50 stands for zero in the data rows.
Here are some numbered points:
array([53, 54, 49, 53, 65, 61, 49, 59]) 0
array([50, 47, 42, 62, 40, 48, 50, 38]) 1
array([63, 39, 57, 56, 25, 71, 60, 44]) 2
array([51, 47, 46, 44, 55, 55, 48, 49]) 3
array([53, 56, 55, 41, 56, 48, 70, 40]) 4
array([63, 59, 50, 49, 57, 58, 44, 56]) 5
array([33, 53, 48, 66, 63, 60, 46, 46]) 6
array([46, 53, 43, 51, 50, 48, 47, 42]) 7
array([55, 43, 60, 54, 57, 51, 58, 66]) 8
array([78, 60, 64, 42, 56, 36, 53, 64]) 9
array([38, 47, 52, 21, 53, 57, 53, 70]) 10
array([45, 60, 33, 73, 69, 61, 38, 54]) 11
array([56, 42, 63, 41, 27, 48, 64, 46]) 12
array([57, 46, 60, 61, 59, 49, 59, 67]) 13
array([57, 57, 48, 35, 39, 46, 38, 50]) 14
array([35, 48, 43, 46, 55, 65, 60, 57]) 15
array([57, 54, 49, 45, 48, 37, 47, 47]) 16
array([52, 37, 61, 51, 28, 51, 50, 36]) 17
array([70, 51, 57, 55, 45, 61, 34, 59]) 18
array([41, 45, 44, 55, 43, 48, 53, 43]) 19
New points follow, each followed by the number of its nearest point above.
array([52, 40, 63, 53, 29, 49, 49, 35]) -> 17
array([53, 56, 30, 61, 36, 56, 52, 34]) -> 1
array([48, 57, 48, 72, 46, 58, 51, 37]) -> 1
array([50, 65, 24, 44, 50, 48, 47, 42]) -> 7
array([60, 36, 58, 47, 36, 43, 66, 44]) -> 12
array([42, 55, 33, 53, 66, 35, 41, 46]) -> 7
array([37, 49, 52, 32, 51, 50, 54, 62]) -> 10
array([68, 46, 62, 55, 28, 46, 48, 40]) -> 17
array([75, 54, 66, 50, 65, 37, 58, 65]) -> 9
array([31, 51, 53, 61, 69, 62, 47, 52]) -> 6
array([55, 44, 61, 57, 28, 47, 50, 35]) -> 17
array([56, 54, 50, 40, 28, 58, 34, 34]) -> 14
array([50, 51, 41, 19, 39, 45, 38, 50]) -> 14
array([34, 38, 44, 58, 53, 34, 56, 38]) -> 19
array([68, 52, 58, 54, 51, 55, 35, 61]) -> 18
array([47, 57, 47, 54, 50, 55, 36, 48]) -> 7
array([47, 43, 56, 30, 51, 35, 58, 56]) -> 16
array([50, 54, 49, 34, 41, 42, 40, 50]) -> 14
array([46, 49, 58, 46, 34, 58, 60, 54]) -> 12
array([39, 55, 48, 69, 60, 53, 42, 39]) -> 6
